In the rows, zero is written as 128.
Each run below is a few steps of one of 7 hidden systems, one row a step.
run 1, Z, 9 rows:
[[128  73 153 106  70 111  88  84 177 127 178 169 103  90 146 142 100 146
  137 125 152  92]
 [102 138 118 177 145 145 149  87  93 145 108 138 176 177 131 111  84  70
   87 126 113  97]
 [122  74 130 113  86 133  88 163 103 135 129 120  93  87 137  98 170  93
  131 116 179  93]
 [118 150 160 185  97  89 130 123 149 148 121  67 138 157  95 153 125 102
   95 118  85 134]
 [122 132  81 116 134 158 150 198 101 144  91 101 100 101 183 122 142 111
  139 122 120 148]
 [133 107 163 134 129 127 131 120 173 108 120  89 150 106  92 189 171 162
  140 137 139 152]
 [128 152 101 168 126 140 156 138  99 142 149 168 118 123 160 154  86 175
  129 129  88 168]
 [115  91 116  82 143 171 135  98 181 111 114 136 149 102 165 138 107 136
  142 136 165 108]
 [125 109 153 187 126 132 126  96  78 114 153 172 158 140  93 133 139 148
  114 138 148 113]]
run 2, K:
[[108 148 142 158  77 131 139 162 230 144 137  86  65 102 120 123 101 211
  163 107 189 147]
 [109 162 127 150 196 165 178 143 151  95  57  54 184 183 107 109 143 129
  106 152 143 141]
 [169 107 151 119 128 141 135 212  93  69 144 130 110 123 170 150 145 220
  136 174 126 119]
 [141 133 153 123 148  97 138  56 150  83 147 153 177 174 144 148 107 141
   90 168  47 150]
 [145  91  90  82 144 151 120 135  53 131 132 184 133 106 196 131 118  78
  128 137 110  87]
 [139 101 169 125  85  72  80  67 137 140 179 169 119 108  85 144 147 104
  137 110 128 110]
 [ 87 159  81 157 115 139 124 114 114 188 120 140 107 135 128  77  87  76
  110  88 129 142]
 [121 105 136 106 108 139 118 161 177 151 104  67 107  86 112 145 149 109
  160 102 188  95]
 [120 169 146 199 133 117 144 154 116 126 121  98 124 157  65 116 165 161
  124 125 130 175]]
run 3, H, 9 rows:
[[157 113 121 109 152 132 105 131  44 126 154 184 146 131 128 146 124 116
  116 134 103 101]
 [137 107 133 103 103  94 116  83 144 146 144 149 119 102 146 135 131  65
  153 112 123  94]
 [116 136 111 101 159 143 105 121 116 151 110 127 136 124  76 103 148  85
  133  99 166 127]
 [129 141 149 151  95  97 114 143 145 146 146 112  88 113  88 119 154 143
  150 108 153 139]
 [105 167 113 136 138 135 142 127 180 141 105  92 122 144 118 113 104 139
  117 117 123 166]
 [138 140 129 140 141 146 152 183 116 102 119 113 120 132 142 126 137 182
  141 146 140 136]
 [136 122 143 137 123 112 137 106 140  98 143 145 140 143 149 146 122 159
  111 154  79 154]
 [133 128 104 112 148 153 141 123 108 129 130 161 139 131 169 138  83 125
  132 131 121 102]
 [145  88 150 106 135 121 117 114 113  98 135 145 142 119 131 128 161 112
  137 145 143  95]]
run 4, B:
[[110 193  84 168 142 151 187 149 121 123 123 167  88 165 167  22  87 164
  157 128 160 148]
 [123  82 170  72 118 143  86 125 206  62 130  95 136 156 140  97 106 178
   80 169 157  92]
 [159 163 140 161 160 110 152 157  42  93 134 147 150 201 142  97 125 126
  102 160  77 105]
 [135  71 121  54  97 116  65 133 122 118 141 133 112 102 180 133 138  92
   84 139  78 131]
 [156 147 145 125 169  97 126 118  76 138 120 121 168 139  63 165 179  74
  141 118 103 121]
 [121 127  97 118  91 108 107 136 122 169 143 153  71  73 136 113 152 104
  156  93 125 171]
 [126 165 141 109 158 117 131 100 193 144 112  93 139 132  64 145 134 123
  157 106 151 138]
 [123 158 104 148 133 140 157 164 122 121 123 139  90 127 141  70 139 163
  162 127 168 154]
 [129 131 157 105 124 117 114 115 199  93 141 113 128 151 127 120 105 181
  109 150 127 131]]
run 5, H, 9 rows:
[[ 91 130  84 168 178 199 151 119  85 154  99 153 167 109  89 133 132 132
  136 107 183 159]
 [122  85 177 185  72 121 129 116 169 120 155 118 124  96 112 175 133 179
  139 131 169 109]
 [ 78 129 114 181 134 168 143  94 138 136 102 112 170 168 131 110  77 115
   69 127 129 128]
 [131  79 143 148  99 158 116 198  89 118 123 100 120 112 157 145 128 147
  108 140 156  79]
 [120 110 153 160 111  99 117 100 116 127 121 100 160 153 124 155 141  83
   73 140  64 135]
 [119 120  87 133 122 157 134 168  82 179 109 121 119  93 160 157 111  86
  129 100 121 116]
 [137 100 153 131 132 117 134 121 132 122 105  89 155 102  97 179 194  99
  143 131 134 128]
 [101 137 103 188 118 137 140 106 103 174 133 151 130 109 103 147 125 123
  125 100 117 174]
 [112 112 129 139 121 162 151 134 177 144 104  93 137  99 136 171 108 140
  150 119 168 107]]
run 6, Z, 9 rows:
[[128  50 122  50 167 179 118  92 141  86 103 131 194 106 185 185 121 114
  101 166 120 100]
 [152  81 159 180 107 111 120  90  39 137 179 200 159 102 104 194 147 120
  137 130 119  91]
 [ 93 120  93 127  77 118 113  75 158 201 138 147 108  96 175 140  62  53
  119  84 101 114]
 [ 95 109 118 166 150 179 155 130 106 154  68  83 168 117  94 120 163  57
  140 104 207  84]
 [106 113 155 215  42  98 110 159 128 148 153 106  71  96  95 122 172 161
  119 109 141 169]
 [ 96 160 101 145 123 159 163 168 186 146  83  52 124 153 183 141  56 137
   92 127  92 144]
 [135  68 135 129 158 181 159 172  98  65  89 110 159  98 154 145 207 163
  144 173 174 135]
 [134 105 164 164  77  99  97 106 138 126 191 159 123 111 122 205  98 202
   93 140  68 165]
 [116 127  75 103 157 176 179 110 127 145  99 146 157 126 228 149  44  90
  134 133 104  87]]
run 7, T, 9 rows:
[[121 138 100  80 178 138 124 121 134 110  93 121 147 129 120 112 176 111
  115 137  95 204]
 [161 119 124  85 146 135 111 124 102 125 166 194 120 102 121 150 117 164
  170 125 154 105]
 [126 163 136 129 145  91 142  71 161 110 133 146 132 159 100  81 144 117
  141 132 118 163]
 [131 128 115  79 149 149  87 146 105 136 130 144 123 141 104  89 111 113
  114 113 159  91]
 [157 148 170 146 113  75 133 131 122 115 152 127 111 155 106 111 150 121
  150 132 121  96]
 [130 162 111  93 140 119 105 160 127 140 115 101 113 153 128 103 113 108
  104 118  92 143]
 [166 130 142  95 145 116 132 159 117 122 125 112 127 119 129 160 144 120
  165 131 132  90]
 [142 153 122 120 136 102 128 140 119 123 134 134 110 126 120 125 164 138
  138 128  92 185]
 [141 147 112  73 166 142 124 126 150 132 132 141 130 122 125 141 101 146
  148 121 134 129]]
run 8, K, 9 rows:
[[161 116 153  88 110 108 115 117 174 107 173 158 109 100 144 178 107 192
  157 140 120 121]
 [122 150 111 138 174 128 154  72 102 117 111 161 169 170 125  88 131  80
  121 136 112 135]
 [143  97 124  80 104 136  89 157 118 129 156 156  90  98 151 116 113 143
  140 123 163  87]
 [125 158 159 157 120  82 130  80 152 135 136 121 138 167  86 107 125  92
  121 118 117 117]
 [117 130  93 109 116 148 116 185 112 150 110 110  91 118 163  94 120 109
  117 113 135 129]
 [144 138 163 124 125  96 121 127 166 129 129  87 131 126  87 166 150 127
  144 120 125 123]
 [121 158  98 149 142 136 151 155 100 132 115 134 116 136 140 103 138 138
  127 129 104 180]
 [142 119 127  76 142 138 124 125 170 117 126 121 134 107 137 166 118 152
  147 133 131 129]
 [142 142 132 146 158 118 151 114  90 109 131 157 144 145 109 114 157 127
  149 138 127 132]]
run 9, W, 9 rows:
[[121 116 136  92 125 141 140 122 234 128 104  59 147 103 161 214  91 152
  125 133 103 137]
 [128 149 114 202 174 161 189 156  53 104 104 138 166 150 125 139 160 168
  125 154 113 176]
 [121  62 144 115  82 129  95  94 168 102 169 160 123  86 165 174 116 184
  102 152 105 159]
 [122 137 130 183 160 144 160  70  81 137 130 167 192 163 117 152  90  97
  112 132 116  92]
 [103  54 119 141  69 147  93 137  94 126 141 154 102  96 168  91 151 111
   98 131 159 117]
 [124 141 157 157 102  97 105 109 136 176 135  93 141 144  81 167  95  76
  101  97 108  86]
 [113 139  84 149 110 146 159 180  97 158  99 112  95 115 192  94 120  87
  135 114 122 127]
 [118 103 145 127 116 136 112 159 168 138  98  47 134 103 100 180 161 123
  111 121 133 144]
 [137 180 110 174 132 118 168 155 106 151 136 133 113 131 138 161 106 163
  140 122  76 175]]
run 10, Q (9 x 22):
[[126 132 128  97 111  99  61 128 118 165 140 120 107 122  80 120 144  80
   99  96 106 143]
 [133 179 113 119 126  94 133 146 138 174 116  98  94 123 106 112 144  75
  163  89 120 139]
 [136 154 114  80 155 119 125 146 160 126 109 105 106 109 102 118 175 130
  162 115 136 178]
 [157 186 120 101 164 119 145 150 145 129 138 139 109 131 108 141 116 177
  172 123 121 156]
 [143 154 117  78 164 130 146 113 168  97 129 151 128 147 155  99 103 157
  152 146 129 131]
 [152 135 133  83 169 137 107 118 104  98 149 174 147 159 116 109 108 151
  120 145 129 107]
 [141 137 140 108 112  97  99 107 120 123 166 170 112 156 135  93  93 120
  114 131 108  96]
 [122 129 123  94 130 120  86 119 122 140 126 122 127 155 114  82 118  74
   93 118 122 105]
 [146 138 133 108 117  93  94 150  96 145 138 126 101 124  97 107 162  88
  134 108 120 121]]
run 11, B:
[[134 127 125 105 105 116 105 130 119 137 153 163  92 126 138  75 110 112
  146 113 164  82]
 [111 136 148 134 126 108 110 102 153 122 113  94 140 167  98  85 137  88
   96 126 127 118]
 [134 148 116 117 126 127 106 194  94 143 122 103  94 137 124  97 132 124
  115 116 127 125]
 [138 133 149 114 116  94 125 142 164 114 117  79 118 131 132 140 157 119
  126 137  96 147]
 [141 157 102 111 164 136 137 156 110 129 115 127 128 125 120 136 147 144
  136 127 105 174]
 [148 120 136  96 129 113 132 123 154 108 142 147 117 104 139 141 148 154
  164 138 132 143]
 [130 148 125 125 158 124 141  89 131 116 137 166 145 144 113 116 125 140
  143 134 123 152]
 [131 116 123  94 131 134 114 119 129 117 143 163 117 127 139  94 119 129
  140 128 154 106]
 [127 132 149 136 128 109 116 104 129 112 137 133 136 160 108  94 133 112
  115 136 131 112]]
run 12, T, 9 rows:
[[139 149 112 104 101 137 112 203 145 185 129  89  76  99 140 162  72 134
  148  88 142  86]
 [135 150 152 166 142 116 174 157 154 116  89  55 139 124  97 163 189 137
  161 134 131 159]
 [125 126  92 112 143 176 120 190 107 121 126 141 103  98 147 137 126 206
  121 135 128 188]
 [140 124 149 123 161 137 166  84 174  78 132 146 168 137 136 159 118 185
  151 161 138 131]
 [107  99 102 123 156 160 124  96  86  98 120 179 156 137 143  77 153 119
  101 148 137 156]
 [135 103 153 121  99 107  96  79 133 120 176 182 126 136 133 120  91 133
  114 135 126  86]
 [111 147 127 146 129 109 134  92 123 149 112 117 143 162 122  92 115  51
  109 115 110 106]
 [134 106 131 116  88 118  91 167 107 158 131 104  97 104 131 129 134  85
  126 104 140  84]
 [138 168 143 164 109  91 143 151 143 158 130  88 110 130 105 164 126 128
  139 108  92 141]]
run 13, W, 9 rows:
[[121 107 112  93 110 120 102 133 117 135 118 113 126 138 195 120  99  69
   73 139  56 117]
 [146 104 133 128 135 126 132 165  69 142 103  92 149 103 125 181 180  70
  136 124 114  99]
 [121 137 103 138 100 103 119 133 122 176 137 133  95  82 120 160 153 112
  136  98  84 200]
 [111 140  87 125 156 175 160 121 153 167 101 121 146  92 139 183  90 127
  156 103 143 136]
 [101 112 128 193 123 160 151 141 127 118 116 124 131 109 104 128 163 179
  136 129 178 166]
 [112 133 142 158  99 129 118 107 173 128 160 137 125 143 129 149  65 187
   95 132 108 141]
 [118 113 128 163 141 158 168 118 111  98 111 133 165 159 179 111  98 122
  107 157 132  86]
 [124  72 159 144  91 120  87 140  97 103 138 118 131 132 120 126 164 125
   72 148 115 124]
 [145 145 130 135 104  88 123 113 107 160 151 138 126 134 149 163  88  84
  119 117  64 104]]
run 14, Q:
[[117  98  79 107 182 191  84 138  23 140 123 181 166 105  85 149 157 132
   84 121 122 182]
 [157 139 174 155  66  59 147  95 174 156 176 139  96 109 142 173  93 119
  187 110 124  63]
 [ 68 131  92 136 163 171 132  89 155 123  74 103 164 156 110  66 146  95
   77 128 139 192]
 [166 107 141 124 121 135 116 183  68 140 156 154 101  83 104 160 154 153
  184 112 188  76]
 [112 156 157 172  90  83 138 104 207 111 138  93 113 166 134 112 106 162
   97 143  82 171]
 [113 120  70  95 176 203 139 173  83 140  81 123 142 120 159 111 113 101
  124 121 162 109]
 [176 102 193 130 107  74 118 129 119  83 166 137 126 122 111 172 180 159
  148 156 112 108]
 [ 87 157  85 156 116 139 133 102 147 169 129 141 123 144 154 120  54 126
   82 111  75 179]
 [137  93 128  86 160 156 139 127 118 116  89 113 156 108 136 127 161  69
  164 127 190  56]]

Which system made each run below?
run 15, 2 rows:
[[148 112 123 140 100 115 111 175  26 140 142 143 118 153 193 121  94  73
   83 136  67  59]
 [125  78 154 110  57  70  74  93 155 154 149 110 111  87 138 173 152  62
  101 115  73 131]]

K
run 16:
[[123 130  91  59 156 134  67 106  93 197 113 121 154 121  92 158 102  21
   90  81  86 113]
 [151 152 139 159 116  85 164 145 103 166 121 110 103  95  94 135 193  57
  219  90 172  88]]

Z
run 17, 2 rows:
[[ 90 107 101 106 120 152  85  92 127 138 130 161 129 145 140  61  90  97
   74 120 136 128]
 [154 131 159 100 116 113  95 182 116 133 135  93 105 142 102 118 127 113
  132 118 158  52]]

H
run 18, 2 rows:
[[ 86 158 112 205 113 147 195 120 178 116 109 129  99 140 144  47 132 169
  165 129 193 165]
 [ 97 110 135 129 128 181  91 159 159  87 124 107 124 158 108  79 105 214
   61 150 171 147]]

Z
run 19, 2 rows:
[[159 159 181 148 154  70 115  94  79  87 156 156 154 206  61  69 161 103
  116 148 116  90]
 [149 162 116  57 119  94  80 167 108 136 143 134  78 169 165  49  89  82
  102 123  85  89]]

T
run 20:
[[154 150  84  41 193 134 122 164  81 123  98 134 128 127 143 105 164  82
  147 127 102 149]
 [154 107 167 103 113  76  95 117 132  96 157 146 102 106  84 118 222 138
  157 136 133 160]]

B
run 21 (2 x 22):
[[106 116 104 102 168 190 132 155 147 129  79  82 154 114 123 149 134 133
  116 126 156 146]
 [144 140 157 183 109 110 142 152 117 119 156 133 112 121 101 160 147 197
  147 134 124 158]]

W
run 22 (2 x 22):
[[109 152  98 129 153 169 111 176 103 151 106 111 119 143  90  88 118 132
  115 105 172 131]
 [141 131 170 151  87  87 128 155 159 109 138  88  98 129 123 134 157 157
  134 138 116 135]]

H
run 23 (2 x 22):
[[140 127 126 130 156 149 181 174 127 135  73  65 139 100 125 155 182  88
  192 118 181  87]
 [131 119 135 155  92 115 101 175 112 120 157 136  83  95 106 142 177 206
  117 130 107 218]]

T
run 24, 2 rows:
[[ 96 142  79  90 183 187 133  97 166 140  95 123 177 127 135 174  71 146
   89 125  91 191]
 [167 117 139 128 164 127 179  97  85 103 140 188 158 115 142 146 149 114
  205 142 170  62]]

Q
run 25, 2 rows:
[[118 160  90  90 164 145 138 134 139 121 102 134 117 146 145  57 123 114
  140 124 146 143]
 [170 132 152  73 146 114  91 153 112 104 154 141 119 133  94 131 145 162
  141 137 137 106]]

Q
run 26 (2 x 22):
[[113  99 147 125 147 148 146  71 184  95 105 112 179 134 125 141 132 126
  124 148 158 112]
 [128 112 122 174 112 138 111 145  51 133 159 180 120 128 118 120 122 155
  107 128 132 130]]

Z
run 27:
[[133  96 166 141  98 131  94 151 118 133 147 115 118 123  92 130 129 137
  125 119 187  60]
 [108 140 137 188  86 108 131 154 126 128 125  97 102 157 137  85 135 126
   91 133 103 153]]

Q
run 28, 2 rows:
[[155 159 155 145 169 119 130 177  92 107 113  78 157 154  70 180 176 165
  107 146  80 174]
 [153 143  86  72 154 148 160 167 128 103 130 164 100 110 212 123 105 176
  163 150 105 152]]

T
run 29:
[[155 154 113  85 175 161 140 139 132 109 160 204 106 112 111 110 110 224
  207 126 210 122]
 [139 159 170 117 140 117 124 102 191  69 162 150 130 204 120  71  64 210
  109 165 136 102]]

Q
run 30, 2 rows:
[[136  96 116  94 123 106 107  89  99 161 127 134 160 102 155 198 130  37
  104 118  46 122]
 [120 106  84 145 132 151 135 143  47 185 113 146 132  66 126 166 164  61
  154  92 136 141]]

W
run 31:
[[122 117 143 212 109 160 151 100  98 119 178 204 145 146 137 137  48 208
  120 141 163  81]
 [ 82  68 151 176  80 137 121  64 152  94 130 136 152 162 170  66 107  95
   64 156 147  85]]

W
run 32:
[[152 104 132  68 117 115  98 172 116 119 124 108 106 114 161 124 145  93
  131 134 123  87]
 [148 161 132 116 145  88 131 127 121 147 119 105 129 131  91 143 169  81
  152 113  94 150]]

W
run 33 (2 x 22):
[[111 161 117 176  94 125 163 173 159 132 120  86  94 150 186 124  78 162
  102 137  76 162]
 [134  88 106  78 173 180 148 166 110 100  73  93 168 115 179 153 147 101
  125 152 135 101]]

Q
run 34 (2 x 22):
[[135  90 126  58 110 146  48 149 136 151 159 134 115  91 123 184  84 155
   88 115 111 117]
 [129 153 136 193 126  91 185  78 112 150 120 136 150 132 120 142 150  66
  168 114 111 120]]

K
run 35:
[[115  85 161  99  91 120  85 103 174 134 128 102 115 130 116  74 125  62
  127 112 205  29]
 [105 142 137 141 116 112  64 161  94 148 121  89 105 169  50  48 163  86
   70 103 141 138]]

H
run 36 (2 x 22):
[[116 133  89 160 135 137 161 146  89 121 117 146 123 119 173 127 152 140
  117 143  72 214]
 [140 101 120  69 158 154 117 100 155 129 132 147 157  90 132 204 108 149
  140 129 125 127]]

K
run 37, 2 rows:
[[146 159 165 193 103 101 183 127 174 101 163 135 115 146 147 159  88 218
  162 152 114 133]
 [ 90 109  94 101 180 194 137 124 142  97  63  93 177 152 156  96 134 113
   74 155 128 161]]

T
run 38, 2 rows:
[[137 118 149 135 153 120 117  75  81  83 157 192 171 185 123  87 115 127
   91 162 112  98]
 [136  99 125  85 110 113  73 120  83 138 151 162 116 140 148  90 108  64
   94 121 111  73]]

B
